[[ -1 -78 -34   3  -5  -7  29  10  19  11   9]
 [  2 -33 -30  54  -1  12  -4 -32 -41  -8 -10]]
->
[[  2 -33 -30  54  -1  12  -4 -32 -41  -8 -10]
 [ -1 -78 -34   3  -5  -7  29  10  19  11   9]]

[[ 89  -3  60]
 [ 24 -11  32]]
->
[[ 24 -11  32]
 [ 89  -3  60]]

[[ -7 -32 -50  11]
 [-20  17 -85  10]]
->
[[-20  17 -85  10]
 [ -7 -32 -50  11]]

[[ 40  34  26 -11  30  -4 -15   6 -24  43  10  25  16 -16 -45 -25]
 [-29 -63  42 -36 -35 -53  -3 -62 -35 -45 -41 -28 -68  53  50  58]]
->
[[-29 -63  42 -36 -35 -53  -3 -62 -35 -45 -41 -28 -68  53  50  58]
 [ 40  34  26 -11  30  -4 -15   6 -24  43  10  25  16 -16 -45 -25]]

[[ 26 -46   7   5  26  76 -45 -26   5  35 -18 -19   1  12  24]
 [-15  -7 -26  -6  13  19 -31  56 -20 -37 -26  -7 -29  19  10]]
->
[[-15  -7 -26  -6  13  19 -31  56 -20 -37 -26  -7 -29  19  10]
 [ 26 -46   7   5  26  76 -45 -26   5  35 -18 -19   1  12  24]]

[[18 55]
 [73  5]]
->
[[73  5]
 [18 55]]

[[-50 -13 -63  45]
 [-20   2  76 -18]]
->
[[-20   2  76 -18]
 [-50 -13 -63  45]]

[[ 22  59 -58 -31  66 -36   4 -33  74 -24 -74 -30  84 -59]
 [-79  39 -63  10  78  34  63  -3  52 -76  62 -59 -48  69]]
->
[[-79  39 -63  10  78  34  63  -3  52 -76  62 -59 -48  69]
 [ 22  59 -58 -31  66 -36   4 -33  74 -24 -74 -30  84 -59]]
---
[[-27 -14  61 -11  32  10 -18   6  -2 -18   8 -14 -13 -11]
 [  7 -11  -3   0 -25   0 -10   5 -19  83   1   3  20  26]]
->
[[-14  61 -11  32  10 -18   6  -2 -18   8 -14 -13 -11 -27]
 [-11  -3   0 -25   0 -10   5 -19  83   1   3  20  26   7]]

[[-22  39 -20 -48 -16  21 -19 -35]
 [-13 -39  56   9  15 -10  13 -37]
 [ 15 -17   4  -3  10  -2 -21  12]
 [ 18 -28   2  54  13 -17  23  45]
 [-10  77 -49 -81  -7  14  -5   2]
 [-13 -39  49  12   0 -14  13 -28]
 [ 23 -15 -11  54 -10  -8  -3  34]
 [ -9 -19  48 -24  13   2   7 -26]]
->
[[ 39 -20 -48 -16  21 -19 -35 -22]
 [-39  56   9  15 -10  13 -37 -13]
 [-17   4  -3  10  -2 -21  12  15]
 [-28   2  54  13 -17  23  45  18]
 [ 77 -49 -81  -7  14  -5   2 -10]
 [-39  49  12   0 -14  13 -28 -13]
 [-15 -11  54 -10  -8  -3  34  23]
 [-19  48 -24  13   2   7 -26  -9]]

[[-66  62 -52 -42  31 -42 -29 -41  55 -71  -2 -43  -6 -20 -35]
 [-37  67  59  19  31  49  18  52  -6   5  68  63  36  79  50]
 [-39 -74 -59 -23 -71 -67 -29  41 -27 -38 -12  40 -21  53 -44]
 [ 65 -65 -16  22 -23 -37  -5   4   6  17  -2   6   2 -11   6]
 [ 57 -65 -21   6  43  43 -34 -29  31 -15 -20 -74 -42 -65 -45]
 [-52  73  44  12 -14  57  15  41 -19  53  62  60  30  10  47]]
->
[[ 62 -52 -42  31 -42 -29 -41  55 -71  -2 -43  -6 -20 -35 -66]
 [ 67  59  19  31  49  18  52  -6   5  68  63  36  79  50 -37]
 [-74 -59 -23 -71 -67 -29  41 -27 -38 -12  40 -21  53 -44 -39]
 [-65 -16  22 -23 -37  -5   4   6  17  -2   6   2 -11   6  65]
 [-65 -21   6  43  43 -34 -29  31 -15 -20 -74 -42 -65 -45  57]
 [ 73  44  12 -14  57  15  41 -19  53  62  60  30  10  47 -52]]

[[ 12  57 -44 -47]
 [-37  47  51 -32]
 [-54  -8 -59  48]
 [-12 -68  47  46]
 [ 38  55 -45   5]
 [-59 -32 -54  69]
 [ 58  20 -30 -48]
 [ 47 -11  50  34]
 [-61 -43 -55 -63]
 [-38  54 -24  51]]
->
[[ 57 -44 -47  12]
 [ 47  51 -32 -37]
 [ -8 -59  48 -54]
 [-68  47  46 -12]
 [ 55 -45   5  38]
 [-32 -54  69 -59]
 [ 20 -30 -48  58]
 [-11  50  34  47]
 [-43 -55 -63 -61]
 [ 54 -24  51 -38]]

[[ 43  58]
 [-14  71]]
->
[[ 58  43]
 [ 71 -14]]

[[-69  33 -22  42  -9 -61  18  49 -49 -25]
 [-21 -35   5   0  15   8 -30  23 -81  42]
 [ 26  13 -45  29 -18 -47   3   7 -33  21]]
->
[[ 33 -22  42  -9 -61  18  49 -49 -25 -69]
 [-35   5   0  15   8 -30  23 -81  42 -21]
 [ 13 -45  29 -18 -47   3   7 -33  21  26]]

[[ 16  43  -8  10  35]
 [ -4  19  26  -6   0]
 [-78  15  12  15   0]
 [-37   0   0   0  15]]
->
[[ 43  -8  10  35  16]
 [ 19  26  -6   0  -4]
 [ 15  12  15   0 -78]
 [  0   0   0  15 -37]]

[[-74  45]
 [-67   4]
 [-26  70]]
->
[[ 45 -74]
 [  4 -67]
 [ 70 -26]]
